A single turn carries every row of the set below to another of its rows. Some are shown first; where does it send the rows asked next?
pif: |  -9 | -10 |   0 | -13 | -11 |  -9 |  26 |   2 |   6 | -10 |   4 |  -4 |   1 | -14 |
tulo: |  15 |  -6 |  -5 |   5 |   5 | -20 |  22 |  10 |   9 | -11 | -12 |  -6 |   3 |   0 |
zem: |   2 | -25 |  -2 | -12 |   3 |  -1 |  10 |  18 | -22 | -20 |  -3 |  -7 |  10 |  -1 |
Nifa: |  -3 |  -6 |  -5 |  -9 |  -6 | -10 |  24 |  -1 |   9 |  -8 |  -8 |  -2 |  -5 | -12 |
bama: |   6 |   4 |   4 |   3 |   5 | -11 |   9 |   7 |  14 | -21 | -14 | -28 |   1 |  -1 |
nake: |  -6 |  -1 |  17 |  14 |  -7 |   4 |   8 |  10 | -22 | -17 | -10 |  -6 |   9 |   7 |
kag: |  -3 |  -3 |  10 |  18 |  -4 |  10 |  -2 |  -2 | -13 | -21 |  -4 |   0 |   8 |   0 |
geru: |   7 | -14 |  -8 |  -1 |  13 |   5 |   8 |  18 | -15 | -27 |  -9 | -18 |   4 |  -6 |
luzub: |  -6 |  -5 |  11 |  -3 |  -5 |  -8 |  17 |  12 |   8 | -25 |  11 | -33 |  13 |  -5 |
nop: |  -1 |   5 |   8 | -13 |  -3 | -21 |  10 |   4 |   6 |  -9 |   9 |  -1 |  20 |  -1 |
sab: |  -5 |   3 |  14 |  16 |  -5 |   6 |   7 |  10 | -22 | -16 | -11 |  -9 |   8 |   6 |
Mafen: |   7 |   5 |   4 |  -6 |   0 |  -8 |  21 |   8 |  19 | -13 |  -1 | -20 |   5 | -13 |
gub: |  11 |   2 |   4 | -11 |  -3 | -13 |  19 |   3 |  16 |  -5 |  -9 |  -7 |   1 |  -8 |
seku: |   6 | -17 |   3 |  -6 |  -6 | -23 |  26 |  11 |   3 |  -6 |   1 |   0 |  11 |   3 |
tafos: |   8 | -10 |   6 | -11 |  -1 | -20 |   9 |   2 |   7 |  -6 | -18 |  -7 |   0 |  10 |
gifoz: |   7 |  -2 |  -5 |  -4 |  -2 |   4 |  -1 |  19 | -28 | -23 |   4 | -11 |  -5 |   4 |
salo: |   7 |   2 |  11 |   1 | -19 |  15 |   8 |  19 | -16 | -21 |  11 | -13 |   4 |   7 |
zekop: |  -8 |   2 |  18 |  16 |  -7 |   7 |   8 |  12 | -23 | -19 |  -8 | -10 |  10 |   4 |
kuviv: |  -1 |  11 |   6 |  -8 |   1 | -17 |  12 |   7 |  10 | -18 |  14 | -10 |  21 |  -6 |
Venud: |  17 |   4 |   6 |   2 | -14 |  10 |   4 |  13 | -13 | -15 |  -6 |  -4 |  -6 |  10 |
Gemus: |  13 | -13 |   2 |   3 |  -9 |   5 |  12 |   2 | -12 | -24 |  -3 |  -8 |   3 |  25 |
Sobo: |  -6 |  -2 |  11 |  17 |  -5 |  13 |  -1 |   1 | -13 | -22 |  -1 |  -1 |  11 |   0 |
lop: |   1 |  -3 |   1 |  -2 |   5 | -19 |  -1 |   0 |  13 | -10 |  -6 | -15 |  13 | -11 |
pigu: |   5 |  11 |   4 |  -9 |   5 | -22 |   7 |   3 |   9 | -10 |   0 |  -1 |  12 |   1 |
faz: |  14 |  -8 |   1 |   7 |  -4 |   8 |  12 |   4 |  -9 | -29 |  -4 | -14 |   3 |  22 |
safi: |   7 | -14 |   4 |   2 | -12 |   8 |  15 |   4 | -13 | -28 |   5 | -12 |   9 |  23 |
bati: |  -3 |  -2 |   3 |  -1 |   3 | -16 |   1 |   2 |  13 | -14 |   3 | -21 |  18 | -15 |
disa: |  -7 | -18 |  16 | -17 | -12 | -16 |  15 |   8 |   2 |  -9 |   7 | -12 |  13 |   6 |
Popeg: |   6 |  -1 |  -4 |  10 |   5 | -12 |  26 |  16 |  13 | -22 |   1 | -21 |  10 |  -8 |
Niku: |   0 | -20 |  -4 |  -7 |   7 |   6 |  10 |  20 | -18 | -29 |   2 | -18 |  12 |  -7 |
mov: |  -5 |   1 |  -7 |  -1 |  -2 |  -5 |  24 |   1 |  14 | -15 |  -5 | -12 |  -4 | -16 |
tobi: |  -5 |  -7 |  11 |  14 |  -6 |  10 |  -1 |  -1 | -13 | -19 |  -2 |   5 |  12 |   1 |
lugi: |  -1 |  -9 |   5 |  -9 |   1 | -22 |  -2 |   1 |   9 |  -4 |  -2 |  -9 |  16 |  -8 |
Vov: |   5 |  -3 |  -3 |  -5 |  -2 |   3 |  -1 |  18 | -28 | -24 |   8 | -12 |  -3 |   4 |
Mufum: |  -7 |  -6 |  13 |  15 |  -6 |  12 |   0 |   0 | -14 | -20 |   1 |   2 |  12 |   0 |
fida: |   7 |  -2 |  -3 |  -6 |  -2 |   3 |  -1 |  17 | -26 | -22 |   4 |  -9 |  -4 |   4 |
Zego: | -10 |  -4 |  -3 |  -6 |  -7 |  -3 |  27 |   5 |  11 | -16 |   7 | -14 |   2 | -17 |
fudem: |   3 |  -5 |   9 | -17 |  -8 | -14 |  21 |   6 |  13 |  -3 |   4 |  -6 |   6 |  -6 |
beraf: |  11 |  -3 |   9 |  -3 | -20 |  10 |   7 |  16 | -18 | -14 |   3 |  -3 |   1 |  12 |
bal: |  13 |   8 |   7 |   7 | -13 |  15 |   7 |  17 | -11 | -22 |   1 | -16 |  -2 |   8 |
mukab: |  -7 |  -1 |  17 |  15 |  -7 |   6 |   9 |  12 | -24 | -17 |  -6 |  -7 |  11 |   7 |
baro: |   9 | -19 |  -6 |  -7 |   9 |   0 |   7 |  15 | -19 | -20 | -13 |  -7 |   1 |   1 |
pup: |   6 |  -5 |  -3 |  -5 |  -3 |   2 |  -1 |  17 | -28 | -24 |   6 | -11 |  -2 |   4 |
vifa: |   4 |  16 |   1 |  -6 |   7 | -17 |  10 |   6 |  13 | -18 |   5 | -12 |  14 |  -5 |
papef: |  -6 |  -8 |   7 |  -9 |  -2 | -20 |   1 |   2 |  10 | -10 |   6 | -14 |  21 | -11 |
tino: |  -1 | -12 |   5 |  -1 |  -6 | -14 |  29 |  16 |   6 | -17 |  15 | -15 |  18 |  -5 |
Deni: |   0 |  -1 |  10 | -12 |  -8 |  -7 |  24 |  10 |  14 | -12 |  10 | -18 |  11 | -13 |
Vobo: |   8 |  -8 |   1 |   7 |  -7 |  10 |  14 |   5 |  -9 | -32 |   4 | -18 |   8 |  20 |

pup -> Vov
Zego -> mov
Niku -> geru
Now these:
bal -> Venud
lugi -> papef
Popeg -> tulo
pigu -> nop
tafos -> disa
Mafen -> gub
Vobo -> faz

